In the data rows, 128 means zero.
Here are some points, each followed by its number:
[112 130 142 104 118 101 114 104 165 118 126 144 146 114 125 142 145 139
 130 168 145 122 121 145 118 158 148 121 101 117 108 123 131 143 142 116
 106 124 130  99 138 146 163 137 147 117 129 136 119 161 139 132 134 125
 128 141 104 134 143 117  79 136 120] 0
[100 136 133 102 144 151 135 118 120 125 140 139 113 133 133 137 129 138
 129 109 130 139 121 132 100 127 129 105 119 133 169 131  93 126 129 113
 131 138 142 141 129 127 128 118 139 143 119 118 129 134 146 116 125 116
 138 144 114 140 114 104 135 148 141] 1
[163 102  94 172 158  87  88 158 179 130 100 195 138  95  71 175 139  75
  93 135 176 102  96 169 165  62  88 137 181  93 126 147  61 163 121  92
 106 174 155 138  95 143 140  91  90 170 162  99 132 163 191  96 102 145
 169  79 105 164 168 112  98 146 145] 2
[196 118 142 133 135 139 130 163  91 139 119 140 133 108 128  95 147 127
 130 111  89 155 121 138 109 126 112 156 154  89 115 112 136  92 139 127
 102 142 101 127 135 146 107 137 152  87 141 122 140  78 135 127 111 134
  95 130 134 178 120 161 149 121 150] 3
[117 117 132  96 101 111 118 113 138 141 141 164 136 154 148 110 133 138
 135 115  98 128 120 135 132 143 129 148 122 137 146 101 142 120 140 143
 140 126  98 137 128 142 136 126 103 124 152  95 136 156 172 121 128 157
 135 135 128 117  86 141 109  98 120] 4
[ 78 151 107 158 106 175 127 102  94 133 145  98 111 146 110 145 164 109
 132 118 150 101 152 102 156 149 150 112 127 106 137 145 114 158 136 152
 111 147 154 104  94 146 142 140 105 175  86 139 145 108  95 121 119 111
 162 123 143 112 151  83 152  98 137] 5
[ 99 128 111  93 122 120 144 121 147 122 140 139 126 143 112 114 139 145
 123 132 117 114 126 134 125 124 130 119 141 173 143 126 117 121 127 138
 164 142 136 139 144 125 144 129 105 121 136 129 124 143 142 140 127 124
 120 117 121 106  98 117 110 120 133] 6
[135 129 123 127 114 102 122 114 173 114 146 116 135  80 126 105 132 123
 123 146 144 148 133 137  84 136 104 134 131 162 113 169 149  92 119 103
 160 112 167 128 139 124 126 124 156 121 127 157 121 147 108 175 105 122
  75 135 124 118 123 144 125 124 107] 7
[ 98 134 128 107  99 194 144 142  74 145 100 133 115 161 145 122 129 165
 168 112 132 105 156  92 145 109 160  92  91 157 170  75 130 119 117 152
 124 117  57 170 148 126  79 197 123 125 121 131 144  93 109 125 167  97
 150 120 161  68 111 110 164 128 143] 8
[139 136 139 148 158 134 142 131 127 128 113 136 121 129  99 153 125 121
 105 136 118 112 104 130 140 123 136 114 133 107 130 122 117 139 112 144
 120 132 121 130 143  99 128 128 137 102  96 128 150 106 114 131 146  98
 125 132 133 149 140 142 142 144 135] 9
[106 127 127  88 135 108 127 136 141 118 144 160 149 149 137 141 113 137
 116 118 117 105 105 144 126 121 132 139 130 139 136 125 117 131 140 124
 159 131 116 148 138 108 120 114 108 108 127 106 126 151 151 136 165 134
 134 145 120 118  97 117 110 135 127] 10
[141 127 125 128 120 103 120 124 168 114 148 115 138  81 129 104 129 122
 122 145 141 145 137 141  88 136 106 135 133 164 110 166 154  94 121 104
 159 113 170 128 149 129 120 127 151 124 134 162 121 144 115 178 108 128
  77 141 128 121 126 136 122 125 103] 11
[ 84 166 126 148 119 119  68 139 164 138 111 171  78 130 128 120 122  86
 146  94 168 114 144 116 133 112 121 114 142 144 174 130 106 137 100 128
 151 133 131 177 104 117  91 153 110 169  97 153 141 152 159 117 146  86
 111 136 167  87 142 142 126 116 150] 12
[211 119 111 185 129 117 133 140 120 123 123 120 109 105 111 107 160 125
 125 157  97 153 138 104 128  97 108 154 153 103  97 138 142 114 120 142
 107 124 130 109 129 155 142 107 138 116 139 138 123 112 137 139  83 127
 103  81 133 165 150 146 148 133 127] 13
[255  54 167 120 117 104  85 121 115 143 129 139 180  47 204  69  74 220
  90 201 109 146 121  80 125  75 102 147  82 195  75 215 188  71 209  70
  79 125 151 107 149 112  75 137 214  65 200  69  90 185  85 249  84 113
 119  89 109 155 154 104  53 230  80] 14
[ 76 155 106 162 103 175 129 104  91 135 147  96 111 148 111 147 166 112
 130 120 150 105 151 105 158 151 146 112 126  98 135 146 118 161 133 157
 112 145 157 104  90 146 141 144 105 170  86 141 146 111  96 120 121 110
 162 122 142 114 149  81 153  99 135] 15
[114 124 135 152 111 119 132 136 136 155 127 120 123 121 104 132 111  91
 136 131 133 123 150 145 145 140 136 127 144 114 107 124 138 140  97 119
 141 143 119 130 119 139 138 129 128 116 112 150 146 124 114 118 151 130
 116 114 135 119 153 153 139  95 107] 16
[102 120 146  96 117 122 174 144 147 128 121  80 146 136 162 108 106 135
 162 163 106 118 110 132 121 162 122 144 107 164  98 106 161 152 146  92
 135 113 136  95 140 126 155 136  96 104 153 111 105 145 104 126 143 170
 100 135  90 102 126 143 120 152 143] 17
[140 148 151 110 122 105 108 107 110  94 109 112 145 140 131 114 136 123
  93 120 158 138 121 179 152 145 126 163 133 117 110 127 130 134 169 142
 129 121 120 119 115 124 135 109 145 149 169 135  96 104 114 109 134 121
 117 157 147 143 111 159 106  96 109] 18
New points follow, each followed by the numbers of its three nearest points above by angle, nearest first.
[128 104 122 140 135 127 141 137 157 124 123 126 152 130 129 142 115 106
 117 142 128 122 121 143 137 130 110 133 126 129 114 128 119 137 124 103
 123 142 141 108 120 114 140 120 115 132 128 119 131 135 118 117 128 161
 144 136 108 135 139 124 121 136 134] 2 17 0
[124 104 120 140 137 129 142 135 148 127 125 123 152 131 129 143 119 104
 116 139 130 120 123 142 138 130 105 130 124 126 117 127 123 138 126 104
 125 136 140 110 117 115 140 125 114 131 135 116 133 139 115 122 129 160
 147 132 106 133 142 125 121 137 137] 2 17 0
[213 116 112 187 129 114 133 140 123 122 122 119 110 103 115 105 156 124
 119 156  97 156 133 103 131  94 111 153 156 106  98 139 147 120 116 141
 103 124 133 107 130 161 139 107 134 116 141 140 125 116 136 139  77 129
 103  79 138 166 145 146 145 132 123] 13 3 14
[103 149 114 130 151 148 106 142 142 126 117 142 112 131 138 156 122 121
 143 101 146 123 123  94 131 132 149 118 103 118 144 110 121 135 119 135
 118 103 125 151 127 130 108 142 110 140  92 127 114 133 151 110 139 123
 160 148 141 114 144 120 140 144 141] 12 8 1
[114 117 133 166 147 129 112 124 114 110 120 143 121 164 114 126 116 120
 120  88 119 130 162 141 148 127 110 111 125 116 165 123 128 104  91 170
 175 117  76 159 126  75 104 155 160 139  96 155 160 117 107 104 145 100
 128 154 170 121 104 148 141  90 127] 12 8 9
[255  86 111 203 168  62  86 187 162  79  43 155 210  60 108 181 108  58
  57 139 134 142  87 148 167 110 121 204 167  81  53 136 158 150 170 122
  74 131 134 107  81 133 107  55 127  99 176 105  59 122 161  83  92 208
 164  90  94 230 209 153  91 170 139] 2 13 3
[140 129 116 132 130 111 116 129 106 157 161 122 107 128 130 128 106 159
 127 124 125 122 142  92 141 107 158 125 137 121 108 154 119 142 141 133
 118 137 140 125 139 136 121 118 137 107 102 133 130 131 126 159 148 101
 130 115 132 136 152  99 118 138 105] 14 15 5
[134 133 134 119 113 135 164 113  87 127 152  90 135 124 123 124 132 162
 147 137  97 147 146 123  91 151 155 118 117 132 119 119 153 109 121 152
 137 108 109 112 158 132 133 129 163 101 119 155 130  96 101 145 123 132
 107 122 122 141 114 120 151 118 112] 3 8 11
[138 133 132 119 116 136 161 110  86 127 149  93 135 122 123 122 128 163
 148 139 102 146 150 124  96 147 153 120 116 134 118 117 156 108 121 152
 134 108 116 114 156 127 132 129 158 102 116 155 130  99  95 144 125 128
 105 122 122 143 112 124 149 119 110] 3 8 11
[152 103 117 160 121  95 100 119 163 160 156 146 117 125 127 108 142 136
 148 150  98 127 123 106 151 125 102 151 129 104 102 133 147 130 126 133
 116 120 127 106 124 154 167 130  96 131 137  93 146 177 162 140  89 148
 134 100 126 130 132 144 104 111 113] 13 4 2
[114 118 133 167 147 129 111 125 115 110 121 142 121 164 114 127 117 121
 120  88 118 130 162 141 148 128 110 111 126 116 164 123 128 104  90 170
 175 116  77 160 126  76 103 155 160 139  96 155 161 118 108 103 146 100
 130 154 171 120 104 146 141  91 127] 12 8 9
[136 132 135 118 114 135 164 112  87 126 151  89 135 123 125 125 132 163
 147 137  97 147 145 122  92 151 153 117 118 133 119 121 152 108 121 151
 136 108 110 112 158 133 133 131 163 101 118 155 131  97 100 145 123 132
 107 122 122 142 116 122 150 117 112] 3 8 11
[ 88 169 127 146 118 119  74 144 165 133 111 167  79 136 127 121 122  91
 148  86 167 121 145 117 134 111 121 114 143 142 174 127 111 139 102 123
 149 134 131 175 106 121  86 150 112 169 107 157 142 154 166 111 142  86
 108 134 166  89 139 138 127 112 145] 12 8 16
[ 90 140 104  86 149 173 138 130  95  98 119 123 132 138 149 172 141 121
 114 100 155 148 129 127  83 121 148 101 126 129 168 139  92 117 125 121
 120 136 156 149 125 129 101 110 160 148 105 150 110  94 128 116 148 123
 156 169 109 122 106  80 164 156 147] 1 5 8
[123 104 120 139 135 132 141 137 149 128 124 124 154 131 131 141 120 105
 117 138 129 120 123 142 140 132 105 131 122 127 116 127 123 139 129 105
 125 136 141 110 116 112 138 125 113 131 133 117 132 136 115 124 132 160
 149 132 106 133 142 125 121 138 137] 2 17 0
